Each row has a name. Each piece below is followed by the name of the row it came from, unless a question asks for something else. Each question is about the rows just above it. Some pieces are copies with a little noise.

Z126: [ -4 -10  -2   1   9  -8 -24   1  10 -13 -14   1]
Z978: [  2  -4   7  -2  -5   5   7 -29  11  -9  -1   4]
Z418: [-13 -15  11  12 -42   3  18   0   8  -1  14  36]
Z714: [-10  -9  -6  10  12  36  -4  28  -9  12  25  -5]
Z527: [-16  -6  10  12 -34  -4  12  41  23   7  24  -5]
Z267: [ 11 -32 -18  31 -12  11  13   9 -14 -35 -20  36]
Z863: [  3   3  -6 -10 -12  -7  -4   0   8  -1  13  -1]
Z479: [  2 -15   1  -3 -13   0   9   2  29   2  13   7]
The rest of the row after [ 0  8 -1 13]:	[-1]
Give the next entry after [ 11 -32 -18  31].	[-12]
find: [ 11 -34 -19  31 -11  11  13   9 -12 -36 -19  36]	Z267
The value that Z527 holds more than once:	[12]
Which value appears more than once in Z479?	[2]
After [-4 28], its row goes on with	[-9 12 25 -5]

Z418: [-12  19   2  -3   7   9  16   9  33  -1   8  -9   6 -13  -9  -9 -15   0
  -2   8   2   0  -3 -30   4 -12 -39 -14   1  -1  -6  -4   6  -7   2  -2
  -2 -23 -23   5  10   1   5  10   6  -8  13   4  -8  -7   4   2   4   3
  -5  -2  36  -1]
Z291: [ -9  28  -4   0 -10   7  -3 -13  -3   4   2  50  -5  -9 -14 -23 -10  -6
 -14 -20  -9  -2   3   6  19   5  -2   9  12  11  -2  14 -12  13  -4  14
 -18  19   6  -6   6  -3  30 -13   7  -6  -1   2 -18  -1   5  27 -10  -4
 -15   0  11  -2]
Z863: [  2  -5  15  23  -6   5  -9  11  10   8  10 -19  -4  -9   8  -4  -2  -2
  -8   6   4   8   2  -7  23   8 -15  19  21  10   9   1 -14  12   1   2
  -6 -16  -8 -16  21   4   4  -5  -7  18   2   0 -19  10   6 -35  10   4
  -6   0   4   0]
Z479: [ -1   3  16   5  -8   6 -46   7 -11   0  -5   0  -5  -6   6   5   2  -1
  -9  27   6   7 -30   0  28  11 -17   5  13   3  -5  14 -12  14  -4  14
 -21 -27  24  -3  17   3  -5   3   1  -1  -1   2 -10   2   6 -17   8  -2
 -18   1 -46 -10]
Z449: [ -3  10 -13  11  10   5 -11   9  33   0  -4 -35  -3  11 -17  -7  16  -6
  -4  36 -13  14 -13 -18 -35   3  23  -1  -8   7   6  -5 -35  30 -35  -8
  21  -3 -19   7  17  10  -9   5  -6   3   4  -4  -6  -7  -3  21   4  -9
 -43  -1   8   2]
find: [ -9  28  -4   0 -10   7  -3 -13  -3   4   2  50  -5  -9 -14 -23 -10  -6
 -14 -20  -9  -2   3   6  19   5  -2   9  12  11  -2  14 -12  13  -4  14
 -18  19   6  -6   6  -3  30 -13   7  -6  -1   2 -18  -1   5  27 -10  -4
 -15   0  11  -2]	Z291
The next entry after [ 2 -3]:	[7]
After [ 14 -12  13  -4  14], its row goes on with	[-18  19   6  -6   6  -3  30 -13   7  -6  -1   2 -18  -1   5  27 -10  -4
 -15   0  11  -2]
The row with [ -1   3  16   5  -8   6 -46   7 -11   0  -5   0  -5  -6   6   5   2  -1
  -9  27   6   7 -30   0  28  11 -17   5  13   3  -5  14 -12  14  -4  14
 -21 -27  24  -3  17   3  -5   3   1  -1  -1   2 -10   2   6 -17   8  -2
 -18   1 -46 -10] is	Z479
find: [  1  -3  14  22  -5   5  -8   9  10   8  10 -17  -3  -8   7  -5  -4  -1
  -7   8   5   8   2  -6  23   6 -14  19  20  10   7   2 -14  13   2   2
  -6 -17  -7 -14  21   5   4  -4  -8  18   3  -1 -21  11   7 -35   9   2
  -7   1   5  -2]	Z863
The rest of the row after [ 9 33  0]:	[ -4 -35  -3  11 -17  -7  16  -6  -4  36 -13  14 -13 -18 -35   3  23  -1
  -8   7   6  -5 -35  30 -35  -8  21  -3 -19   7  17  10  -9   5  -6   3
   4  -4  -6  -7  -3  21   4  -9 -43  -1   8   2]

